arr =
[[149 115 115 120 121 149 149 149 121 149 149 121 149 121 114 149]
 [114 135 135 131 131 114 114 114 131 114 114 131 114 131 136 114]
 [140 116 116 118 118 140 140 140 118 140 140 118 140 118 116 140]
 [131 113 113 110 110 131 131 131 110 131 131 110 131 110 114 131]
 [157 120 120 129 130 157 157 157 130 157 157 130 157 130 118 157]]
Rows and columns are counted from 0.
row 0 col 0 = 149
row 1 col 11 = 131
row 4 col 3 = 129
row 2 col 2 = 116
row 0 col 8 = 121
row 0 col 4 = 121
row 3 col 3 = 110
row 1 col 13 = 131
row 2 col 0 = 140
row 2 col 1 = 116
row 0 col 5 = 149
row 0 col 10 = 149
row 1 col 15 = 114
row 2 col 9 = 140
row 3 col 6 = 131
row 0 col 7 = 149
row 4 col 12 = 157
row 4 col 8 = 130
row 4 col 15 = 157
row 1 col 1 = 135
row 4 col 0 = 157
row 3 col 11 = 110
row 2 col 15 = 140

A =
[[131 123 131 127 148 130 142 138 107]
 [140 119 140 132 134 146 131 138 130]
 [121 112 119 134 116 151 129 126 120]
 [113 135 135 129 142 128 124 142 125]
 [119 124 116 125 132 140 134 132 116]
 [114 121 126 128 134 147 149 133 120]
 [133 127 135 135 131 138 129 133 141]
 [135 127 118 126 128 141 120 124 116]
 [116 123 134 128 125 123 121 124 134]
 [130 114 150 135 122 149 120 116 135]
 [115 118 150 133 134 121 133 130 136]
 [123 126 147 124 121 136 121 137 130]
 [127 119 131 138 131 139 126 129 131]
 [117 129 131 116 129 155 138 127 122]]
A[0, 0] = 131
A[13, -2] = 127
A[-6, 0] = 116
A[2] = [121, 112, 119, 134, 116, 151, 129, 126, 120]
A[8, -7] = 134
A[-14, -4] = 130
A[:, 4] = [148, 134, 116, 142, 132, 134, 131, 128, 125, 122, 134, 121, 131, 129]
A[8, 8] = 134
A[0, -8] = 123
A[13] = [117, 129, 131, 116, 129, 155, 138, 127, 122]
A[0, 8] = 107
A[0] = [131, 123, 131, 127, 148, 130, 142, 138, 107]
A[-14, -7] = 131
A[5] = [114, 121, 126, 128, 134, 147, 149, 133, 120]
A[-3, -1] = 130
A[3, -1] = 125
A[13, -9] = 117
A[:, 6] = [142, 131, 129, 124, 134, 149, 129, 120, 121, 120, 133, 121, 126, 138]
A[-14, 6] = 142
A[4, 7] = 132
A[10, 5] = 121
A[6, -2] = 133
A[-9, 4] = 134
A[13, 1] = 129
A[4, -9] = 119
A[-2, 6] = 126
A[:, 5] = [130, 146, 151, 128, 140, 147, 138, 141, 123, 149, 121, 136, 139, 155]
A[-9, 5] = 147
A[-9, 6] = 149
A[1, -5] = 134
A[9, 5] = 149
A[-3] = [123, 126, 147, 124, 121, 136, 121, 137, 130]
A[6, -8] = 127
A[-12, -4] = 151
A[:, 2] = [131, 140, 119, 135, 116, 126, 135, 118, 134, 150, 150, 147, 131, 131]

m =
[[141, 116, 141, 148, 149, 115, 107, 115, 149, 141, 148],
 [141, 116, 140, 149, 150, 115, 106, 116, 150, 140, 149],
 [114, 142, 115, 150, 149, 142, 107, 142, 149, 114, 150],
 [114, 142, 115, 150, 149, 142, 107, 142, 149, 114, 150],
 [115, 142, 115, 150, 149, 142, 107, 142, 149, 114, 150],
 [141, 116, 140, 149, 150, 115, 106, 116, 150, 140, 149],
 [115, 142, 115, 150, 149, 141, 107, 142, 149, 115, 150],
 [114, 142, 114, 150, 149, 142, 107, 142, 149, 114, 150],
 [141, 116, 140, 149, 150, 115, 106, 116, 150, 140, 149],
 [115, 142, 115, 150, 149, 142, 107, 142, 149, 114, 150],
 [141, 116, 140, 149, 150, 116, 106, 116, 150, 140, 149],
 [147, 110, 146, 139, 141, 110, 114, 110, 142, 146, 139],
 [114, 142, 115, 150, 149, 142, 107, 142, 149, 114, 150],
 [114, 142, 114, 150, 149, 142, 107, 142, 149, 114, 150],
 [115, 142, 115, 150, 149, 142, 107, 142, 149, 114, 150],
 [114, 142, 115, 150, 149, 142, 107, 142, 149, 114, 150]]
m[0, 0] -> 141
m[1, 3] -> 149
m[7] -> [114, 142, 114, 150, 149, 142, 107, 142, 149, 114, 150]
m[10, 2] -> 140
m[7, 10] -> 150
m[:, 5] -> [115, 115, 142, 142, 142, 115, 141, 142, 115, 142, 116, 110, 142, 142, 142, 142]
m[7, 4] -> 149
m[:, 0] -> [141, 141, 114, 114, 115, 141, 115, 114, 141, 115, 141, 147, 114, 114, 115, 114]
m[3, 7] -> 142
m[11] -> [147, 110, 146, 139, 141, 110, 114, 110, 142, 146, 139]
m[7, 9] -> 114
m[15, 8] -> 149
m[15, 1] -> 142
m[4, 6] -> 107
m[8, 8] -> 150
m[6, 9] -> 115
m[:, 8] -> [149, 150, 149, 149, 149, 150, 149, 149, 150, 149, 150, 142, 149, 149, 149, 149]
m[5, 0] -> 141
m[0, 5] -> 115
m[:, 7] -> [115, 116, 142, 142, 142, 116, 142, 142, 116, 142, 116, 110, 142, 142, 142, 142]
m[:, 1] -> [116, 116, 142, 142, 142, 116, 142, 142, 116, 142, 116, 110, 142, 142, 142, 142]
m[0, 8] -> 149
m[0, 1] -> 116
m[1] -> [141, 116, 140, 149, 150, 115, 106, 116, 150, 140, 149]
m[0, 3] -> 148
m[:, 3] -> [148, 149, 150, 150, 150, 149, 150, 150, 149, 150, 149, 139, 150, 150, 150, 150]
m[0, 7] -> 115
m[9, 7] -> 142
m[13, 0] -> 114
m[11, 0] -> 147
m[14] -> [115, 142, 115, 150, 149, 142, 107, 142, 149, 114, 150]
m[5, 2] -> 140
m[13, 4] -> 149
m[:, 10] -> [148, 149, 150, 150, 150, 149, 150, 150, 149, 150, 149, 139, 150, 150, 150, 150]
m[12, 7] -> 142

M =
[[114 106 111 120 116 108 116 115 123 102 114 124 125 120 123 119]
 [135 142 117 121 124 113 118 117 122 147 125 124 122 121 137 132]
 [121 114 139 135 132 144 138 139 134 110 132 132 134 135 119 125]
 [135 142 118 121 124 113 119 117 122 147 125 123 122 121 136 132]
 [140 145 148 139 141 152 143 144 136 148 143 134 135 138 130 136]
 [142 150 146 136 140 148 141 141 133 154 143 132 131 136 132 137]
 [121 113 138 135 132 143 137 139 134 109 131 133 134 135 119 124]
 [114 106 111 120 116 108 116 115 123 102 114 124 125 120 123 119]
 [121 114 139 135 132 144 138 139 134 109 131 132 134 135 119 125]
 [142 150 145 136 140 148 140 141 133 154 142 132 131 136 133 137]]
M[0][0]	114
M[:, 0]	[114, 135, 121, 135, 140, 142, 121, 114, 121, 142]
M[6][5]	143
M[4][7]	144
M[3][5]	113
M[5]	[142, 150, 146, 136, 140, 148, 141, 141, 133, 154, 143, 132, 131, 136, 132, 137]
M[5][2]	146
M[:, 11]	[124, 124, 132, 123, 134, 132, 133, 124, 132, 132]
M[:, 7]	[115, 117, 139, 117, 144, 141, 139, 115, 139, 141]
M[1][5]	113
M[2][7]	139
M[2][14]	119
M[6][13]	135
M[2][3]	135
M[9][8]	133
M[:, 5]	[108, 113, 144, 113, 152, 148, 143, 108, 144, 148]
M[7][13]	120
M[9]	[142, 150, 145, 136, 140, 148, 140, 141, 133, 154, 142, 132, 131, 136, 133, 137]
M[0][1]	106
M[:, 13]	[120, 121, 135, 121, 138, 136, 135, 120, 135, 136]
M[2]	[121, 114, 139, 135, 132, 144, 138, 139, 134, 110, 132, 132, 134, 135, 119, 125]
M[0][12]	125
M[5][10]	143
M[6][2]	138
M[:, 9]	[102, 147, 110, 147, 148, 154, 109, 102, 109, 154]
M[0][15]	119
M[0][5]	108
M[9][7]	141
M[:, 4]	[116, 124, 132, 124, 141, 140, 132, 116, 132, 140]
M[3][10]	125
M[8]	[121, 114, 139, 135, 132, 144, 138, 139, 134, 109, 131, 132, 134, 135, 119, 125]
M[:, 1]	[106, 142, 114, 142, 145, 150, 113, 106, 114, 150]
M[:, 3]	[120, 121, 135, 121, 139, 136, 135, 120, 135, 136]
M[4][2]	148
M[8][9]	109
M[5][15]	137
M[3][15]	132

B = [141, 116, 102, 134, 144, 141, 130, 151, 123, 145, 147, 147, 143, 102, 123, 106]
B[0]	141
B[3]	134
B[7]	151
B[4]	144

x =
[[104 126 104 110 105 126 126]
 [138 155 138 143 139 102 102]
 [119 103 119 114 119 153 153]
 [147 153 146 150 147 107 107]
 [126 104 127 121 126 153 153]
 [149 127 150 144 149 133 133]
 [109 102 110 106 109 150 149]
 [102 124 102 108 103 128 128]
 [117 102 118 112 117 153 153]
 [151 129 151 146 151 131 131]]
x[0,-7]: 104
x[9]: [151, 129, 151, 146, 151, 131, 131]
x[-4]: [109, 102, 110, 106, 109, 150, 149]
x[:, 4]: [105, 139, 119, 147, 126, 149, 109, 103, 117, 151]
x[7,-6]: 124
x[:, -7]: [104, 138, 119, 147, 126, 149, 109, 102, 117, 151]
x[-6,0]: 126
x[2,4]: 119
x[-2]: [117, 102, 118, 112, 117, 153, 153]
x[:, -5]: [104, 138, 119, 146, 127, 150, 110, 102, 118, 151]
x[6,3]: 106
x[0,-5]: 104
x[2,-4]: 114
x[6,-2]: 150
x[9,1]: 129
x[6,-6]: 102
x[9,0]: 151
x[-5,-3]: 149
x[9,6]: 131
x[6,-7]: 109
x[2]: [119, 103, 119, 114, 119, 153, 153]
x[-6,3]: 121
x[5,-1]: 133
x[5,3]: 144
x[:, -2]: [126, 102, 153, 107, 153, 133, 150, 128, 153, 131]
x[:, 1]: [126, 155, 103, 153, 104, 127, 102, 124, 102, 129]
x[1,5]: 102

X = [154 113 100 151 122 120]
X[0]: 154
X[3]: 151
X[2]: 100
X[4]: 122
